(in the rows, 128 means zero)
One turn sends every row of this set to another row. A few are shown first. Where does it send the rows asked after them?
Kezo: [ 83 124 146 149 116 152 145 110 142  90 151 110 141 127 125 121 155 140
 135 143 128 176 120 117 151 120]
Detu: [103 132  87 120 115 143 147 163 133 129 156 107 131 127 133 120 183 144
 138 110 132 155 130 135 128 133]
notu: [107 100 135 130 121 164 145 114 107 102 147 123 144 105 142 100 163 142
 128 116 118 129 114 137 125 109]
Zeki: [ 95 131  97 116 122 133 158 159 138 134 136 111 135 138 142 118 199 142
 137 133  93 162 138 140 135 129]
lim: [134 153 147 122 102 143 134 127 105 127 139 126 148 146 127 100 167 161
 122 123 104 141  90 143 186 145]
Kas: [121 143 144 113 104 130 130 129 118 133 123 128 148 134 123 105 166 172
 111 130  96 135  98 149 184 135]
zuraf: [126 145 127 124  97 162 134  76 143 114 150 124 159 122 107  88 151 142
 111 133  85 167 123 121 123 138]
Zam: [106 124  87  97 128 134 100 100 134 136 130 122 113 134 104 115 178 168
 136 161  99 147 140 140 159 145]
zukes: [120 141 138 111  99 138 121 130 117 126 149 125 143 129 121 102 162 174
 114 115 115 142  92 142 189 144]
Rerod: [137 162 123 111 151 152 141 105 110 126 128 110 124 156 109 109 168 146
 156 176  90 146 133 127 155 154]
zaliv: [122 107 119 119 133 147 119 170 152 108 118  97 147 131 123  87 175 139
 129 123  92 173 128 129 150 134]
feg: [140 151  94 117 144 151 104 107 113 130 158 105 125 135  99  96 167 161
 150 143 146 132 124 115 146 142]
Kune: [115 152 112 123 131 151 173 163 123 124 151 102 138 140 140 115 183 130
 148 126 112 160 129 127 131 140]
zoriz: [142 120 125 130 133 154 129 172 138 106 114  94 151 139 121  88 169 130
 137 123 103 165 122 129 144 134]
bazus: [100 108 149 126 131 168 157 114 110  97 153 121 146 110 151  93 168 139
 133 127  95 145 118 129 136 119]
zuf: [136 148  94 113 128 160 109 106 108 121 161 109 112 138  97 110 156 153
 151 136 147 143 122 124 149 156]
pimi: [114 131  84 108 136 132  92  96 131 140 136 118 124 142 109  97 194 169
 141 162 102 141 135 129 156 135]
Geb: [ 92 118 138 154 110 141 140 110 141 100 129 113 144 128 119 131 156 140
 129 146 135 158 120 130 138 103]
Kote: [ 98  93 131 131 115 161 140 107 113 104 144 130 145 116 153  96 183 138
 130 124  92 143 117 142 134 111]
pupit: [115 134  81 102 132 129 103  97 130 135 132 120 117 135 104 104 186 180
 143 156  99 150 138 139 152 128]
mize: [ 92 120 138 162 102 150 138 100 137  98 137 118 144 145 131 124 173 129
 139 147 116 174 117 129 147 112]
fefem: [133 163 118 112 162 149 128 103 118 131 141 107 132 150 113  91 180 156
 156 174  96 143 132 112 157 147]
ran: [139 158  91 113 138 154 114 104 109 122 162 107 116 132  96  98 161 169
 155 134 143 148 125 122 145 142]
vikos: [138 170 116 114 153 150 140  99 112 126 136 109 124 151 110  95 179 159
 160 168  88 155 133 124 152 142]
Pim: [129 140 124 127  95 156 132  77 144 119 138 127 159 120 104  92 150 143
 108 136  89 159 122 129 116 129]
takos: [125 144 128 120 101 158 133  81 146 116 148 123 158 111 102  88 142 149
 106 132  96 160 123 123 118 133]
Zibod: [134 107 111 131 120 155 112 167 142 105 129  97 145 136 123  87 174 133
 134 109 110 173 120 130 146 137]

Detu -> Kune
ran -> vikos
Now these:
zukes -> lim
zaliv -> Zibod
takos -> zuraf
pimi -> feg
Zam -> zuf
Kezo -> mize
notu -> bazus

